128 stands for zero in the data rows.
Some points, one per row:
[127 157  70 123 209 116 188 164 186 167  73 197 163 143  94 125]
[135 163  93 145 123 131 145 142 121 191 104 188 140 135  97 114]
[146 159  96 134 130 110 138 103 110 183  93 118 145 135 105 199]
[153 127 100 167 155 188 137 155 103 109 116 125  90 163 106 161]
[144 158  92 125 121 132 135 137 119 166  96 171 133 131 105 121]
[169 114  79 178 167 180 140 145 110 106 127 111  80 145 104 170]
[136 152  93 124 124 138 125 149 121 180 108 158 138 139 118 128]
[134 129  86 155 189  91 184 100 195 152  81 112 180 130 111 179]
[140 161  99 131 131 138 117 153 108 179 108 165 128 141 118 132]
[162 105  71 174 200 148 180 102 164 125  92 103 109 154  82 206]
[156 145  98 148 138 119 154 108 118 157 107 136 113 146  93 196]
[141 155  92 124 119 133 124 153 117 186 111 178 131 135  97 122]
[152 122  83 172 168 168 134 145 124 119 113 112  91 161 102 173]
[136 109  89 161 196 115 187 109 198 141  91 113 153 134 116 156]
[140 121  72 163 184 102 181 101 193 160  66 110 178 127 107 161]
[155 132  83 165 175 167 137 146 115 133 106 138  97 159 103 150]
[139 174  85 134 122 132 134 153 108 181 106 172 124 148  92 122]
[148 169  75 130 132 135 131 164 116 170 116 179 124 161 100 140]
[128 171  71 127 204 121 193 164 186 168  80 180 166 141  90 107]
[146 116  77 165 200 133 192 112 187 118  92  97 152 139  92 196]
[168 113  83 181 165 194 135 144 114 113 107 105  94 164 101 167]
[132 128  80 153 189 118 190 101 189 153  68  94 155 128  97 170]
[137 153  66 122 217 102 199 167 189 176  68 203 178 145 100 132]
[165 124 101 173 164 177 146 146 114 110 109 115  88 153  94 167]
[175 116  92 185 170 190 126 150 103 127 120 108  88 142 103 169]
Then 10 other points, each followed by its number:
[123 124  88 162 193 105 184  95 202 151  66  95 172 127 109 186] 0
[118 165  64 122 188  95 194 161 197 181  64 200 182 130  99 127] 1
[148 136  82 162 161 162 141 143 114 116 126 135  91 140 109 144] 2
[141 158  91 136 116 125 137 138  98 190 107 157 142 141 106 129] 3
[168 116  83 178 171 176 130 148 115 105 121 103 101 155 113 167] 4
[162 105  87 181 163 177 128 150 109 112 113 100  87 149 111 157] 5
[138 143  89 131 128 107 143 154 114 201 116 177 147 127 107 124] 6
[134 139  92 144 204  89 181 106 199 157  62 119 168 127  89 174] 7
[120 133  94 158 197 103 180  99 202 158  74 124 166 119 107 166] 8
[140 136  69 146 198  99 184  98 193 154  72 115 173 129 100 182] 9
Which of these numbered points is nearest to each point below, ignoring the 3 directions in which the first points spread most? Its number follows each.
[124 154  99 124 126 123 125 143 118 180  99 174 154 129 117 127] > 0
[140 147 100 132 126  94 148 107 122 179  98 138 143 129 100 189] > 1
[120 123  93 167 195 100 186 102 188 152  74 117 174 118 103 176] > 8
[139 149  90 118 130 139 133 141 100 184 107 173 137 134 101 110] > 3
[132 142  95 130 119 116 122 139 121 186  95 163 156 124 121 135] > 5
[146 137  81 146 207  97 189 103 201 154  72 121 169 124 111 186] > 9
Now 10 new points, numbered from 0 again:
[148 153  90 136 121  93 156 101 119 152  94 132 135 124 102 189] 0
[148 164  77 129 124 140 121 157 104 170 104 148 128 139  95 117] 1
[156 155  89 127 128 100 152 108 117 194  96 134 141 155  88 215] 2
[178 112  82 173 172 184 131 141 107 109 107 107  82 150 107 184] 3
[159 153  95 151 129 119 150 127 110 162 102 141 120 143 104 190] 4
[138 148  87 138 131 127 128 153 118 177 107 164 143 144 120 117] 5
[137 131  91 151 202  95 184 113 197 145  73 120 166 118 110 188] 6
[153 165  92 124 135 136 128 156 108 181 114 169 129 142  97 121] 7
[144 158  93 130 131 102 135 146 115 200  96 167 173 127 109 139] 8
[143 163  90 130 118 124 139 159 116 174 119 170 138 139 106 128] 9
The same question for these:
[118 173  75 121 194 116 181 154 191 152  81 195 158 147  76 124] > 0
[133 130  83 160 195 103 188  96 200 167  81 118 180 123 117 164] > 5
[143 152  93 119 132 122 138 155 112 174 101 167 157 119 107 128] > 8
[124 156  88 126 133 131 125 149 115 175 110 163 140 144 112 123] > 5
[131 156  83 128 140 104 179 128 124 163 100 161 121 177  77 174] > 2
[143 160  93 137 124 128 132 142 113 182 104 155 154 126 106 134] > 8
